The same turns and mirrors carry the whole set onto itself and the rows of a family onto each other. Which other rows belong to the same family as each row named below? List them in the order they appear above.
These 30 rows form 5 families of 6 rows each.
J653: [ 14  18  25  19   8 -29  -7   9   6  -1 -31  19 -12  22 -22   2 -10 -21
  20   3  33  -8  -5 -17]
J96: [  1   9  -2   4   5 -17  -3 -19  18  15 -28  14   1  -2  14  -1 -24 -10
   5  -5  14   9 -18 -24]
J631: [ -4 -22   7  -9   6 -20   8   6  21  13 -13 -14   1  16  -5   1  -2  16
  27 -10  11 -12 -11 -16]
J608: [ -2   2   4 -11   9 -22   0 -11  12   6   0  12 -18  23 -26   2  -3 -17
  20  -8  -9  -5 -24   1]
J766: [  5  15  -8  -5   5 -29 -11 -15   2   7   0  16   4  30 -18  -4 -16 -10
  24  -3  -1  -1 -33  -8]
J778: [  6  14   1  -6  20   4 -20  16  15  -7 -19   9  -2  38  -5  -2   5  -7
   9  16   4 -17 -15 -15]
J941: [ -2  -1  -5   8  10 -15  -2   3  20  11 -38   7   5  18  10  -1  -8  -8
  -2  -5   9   3 -15 -43]
J483: [  0  20   3   2  20 -16 -25  17   2  -6 -12  16  18  23  -7  -8  -5  -5
  23  20  19 -19   1 -15]
J308: [  8  -6  12   3   9 -12   1  -2  14   8 -12 -15   7  23   7   5 -24  17
  25 -12  30 -13  -1 -16]
J731: [ 12  25  19  -6  19 -11 -25   8  12  -6 -18  29   9  29   0  -3  -9   8
  12  18   5 -19 -16 -14]
J682: [  8 -14  26  -9  -7 -17  -9  14  14  11 -29  11 -13   0  -3  14 -28  12
  23   4  -7   3 -17 -20]
J2: [ -7 -21  -1 -11   4 -21  -3   5  22   3  -8  -3   1  23   7   4 -12  16
  28 -16   9  -7  -5 -22]
J979: [  7   7   3 -12   2 -34  -8 -12   8  25  -6  15 -16  24 -19  -9 -13 -18
  34  10  -4  -3 -26  -8]
J670: [  9  -2  30  -1  -4 -16   2  14  20  22 -36  12 -14  -1  -4  12 -20   5
  20   6 -12  -7 -15 -28]
J30: [  1 -13   8  -4   4 -33  -4  -2  11  13  -5 -18  -6  21   3   6  -7  15
  28 -10  12 -15   3  -9]
J574: [  0  12   3   3  23 -10 -17  11   0  -5 -15  16  10  30 -12  -8  12   1
  17  19  10 -22  -3 -10]
J152: [  9   2  32  -1   7  -5  -3   6  16  23 -25   1 -10  -9 -12   5 -21 -10
  18  14 -17 -12 -13 -14]
J215: [ 19   8  32   6  -1 -29 -21   1  15  -1 -16  16 -10  18 -21  -7 -17  -5
  28 -11  34 -13 -18  -6]
J970: [ 13   4  18  -3   1 -15 -17  17  10  22 -41  12 -19  -6  -1  10 -26   4
  22  11  -6  -8 -11 -10]
J201: [  4   6  -7   0  22 -13  -9 -13  15  16 -31   9  -1  18   6  -7 -13  -7
  -3  -1  13  13  -2 -35]
J761: [  5  17  32  13   4 -37 -12   5  -2   2 -17  23  -8  15 -17  -4 -23 -20
  17   5  30  -5  -3 -13]
J232: [  2   2   1  -2  -1 -11 -11   4  22  10 -29  14  -3  16  11  -1 -18  -3
   0  -1  13  14 -10 -47]
J446: [  9   0  20   2  -4  -1 -16   4   6  21 -20  11  -2  -2   5   5 -23  15
  23   6 -17 -17 -10 -13]
J363: [ -3   7   7  -6  13 -27  -6 -10  -2   9  -2  20  -1  17 -22 -12 -16 -13
  41  16  -3  -3 -14   0]
J90: [ -6 -12   6  -1  18 -12   2  12  14   9 -11 -23   5  16  -3   2 -11   0
  22 -10  13 -27  -7  -3]
J696: [ -4  12   6  13  14 -16   1  -6  19  13 -28  -2  -2  16  13  -2 -15 -28
  -4  -1  12  -5 -10 -33]
J849: [ 19  12  33   7   3 -26 -14  11  19  -9 -26   7 -21  17 -19  15  -9 -20
  10  -3  24  -9 -15 -12]
J71: [ 12   8   4 -11  26 -19 -29  13   6   0 -14   8  18  27  -9   2   2   8
  12  22   5 -19  -9 -15]
J976: [  0  13   6  -5   6 -32   4  -9   1  11  -7  19 -10  13 -29   0  -3 -15
  33  12  -3  -4 -20   1]
J647: [ 13   8  28   8  14 -39 -17   9  14   6 -29  24 -14  23 -13   0 -19 -14
   9 -11  34 -15  -5 -13]

Same family as J766: J96, J308, J731, J215, J446
Same family as J483: J682, J2, J761, J232, J363
Same family as J71: J979, J30, J970, J201, J647
Same family as J849: J608, J778, J152, J90, J696

